In the rows, 128 means zero.
Rotation paths and how fast each direction turns (degrees each step):
Each turn is a multiple of 5 degrees from 10 to 175, or 0.
Each row of a path follows its step; steps can be skipped.
Path 1:
step 0: [136 133 126 132 132 132 132 127 118 118 129 126 125 128 138 135 122 119
 126 134 127 137 126 123 122 130 135 136 144 136 127 133 133 129 132 131
 134 119 135 127 120 135 123 132 135 134 124 136 123 121 121 136 133 136
 129 115 128 135 123 127 130 133 117 135 128 129 123 124 142]
step 1: [139 129 135 130 124 127 131 133 123 126 119 125 124 136 140 132 138 116
 141 130 126 132 127 125 124 129 128 136 125 126 134 132 129 133 135 132
 120 116 139 133 116 123 123 135 134 120 133 129 129 130 128 117 116 130
 129 136 130 142 131 124 134 129 125 133 129 127 138 131 138]
step 3: [135 129 129 124 135 137 132 130 132 127 136 133 125 131 132 141 129 112
 126 121 120 129 123 128 126 127 130 125 127 140 123 127 131 141 131 129
 127 126 139 121 115 124 124 122 140 119 122 121 140 125 120 128 135 135
 124 127 120 129 122 134 127 126 118 129 123 139 134 131 122]
step 4: [143 126 124 127 128 121 131 135 113 127 122 119 121 134 129 131 129 111
 132 129 128 129 127 118 125 126 134 122 137 129 119 134 134 137 124 121
 138 126 133 128 126 128 131 130 145 120 130 121 124 130 125 136 122 119
 130 121 118 128 130 133 130 129 132 132 124 126 136 123 132]
step 5: [140 129 121 130 121 134 128 125 136 135 126 127 134 133 132 135 136 125
 129 134 123 142 116 126 122 137 125 135 130 124 124 127 134 136 132 130
 134 126 129 139 121 128 123 130 141 118 132 127 123 132 114 135 118 121
 120 134 138 127 116 127 137 125 127 121 125 128 130 128 130]
step 7: [136 129 125 113 120 125 126 127 133 136 132 129 121 134 143 122 128 124
 123 132 118 128 124 133 125 121 129 123 139 128 131 127 137 132 130 124
 127 116 139 126 119 124 140 126 144 130 125 127 131 127 126 137 130 127
 126 125 121 128 130 120 121 119 128 118 122 132 135 139 125]
step 8: [135 125 127 133 120 133 125 120 115 135 121 130 128 131 129 135 125 120
 126 133 116 133 123 127 131 130 143 133 129 134 127 134 139 121 130 134
 133 129 149 135 123 127 128 115 136 130 136 123 131 122 128 140 128 128
 128 124 129 126 131 128 136 124 137 129 123 124 125 125 124]
step 10: [125 136 134 122 122 126 125 134 130 135 128 126 125 142 123 140 124 126
 123 133 122 131 134 131 124 147 122 135 132 124 132 127 137 133 136 129
 129 133 136 129 117 124 128 125 130 125 127 136 126 133 134 138 118 136
 128 121 114 127 139 124 135 120 125 125 130 127 137 134 132]
step 11: [134 132 130 120 124 129 131 135 121 136 124 143 139 132 132 129 132 128
 135 132 122 121 122 120 130 133 125 132 135 126 123 126 142 131 127 132
 131 120 133 128 118 130 133 113 133 133 115 129 136 119 128 124 122 140
 119 120 123 127 120 125 123 122 135 130 124 129 133 127 123]
[128 130 126 129 128 129 126 123 127 130 130 126 128 126 130 126 130 129
 129 129 129 128 128 129 131 126 130 130 128 126 129 127 129 128 131 126
 128 128 130 126 128 128 127 129 128 129 127 130 127 128 127 127 129 127
 127 128 130 129 129 127 126 127 129 129 126 130 130 127 132] -> 55
[129 128 125 127 126 128 132 129 127 131 130 127 127 127 131 128 129 132
 131 129 128 127 126 128 127 129 129 127 126 128 128 128 125 126 129 130
 130 129 129 130 128 129 126 129 131 126 130 127 128 128 130 128 126 129
 130 128 128 130 129 129 128 130 128 130 126 127 125 125 128] -> 95
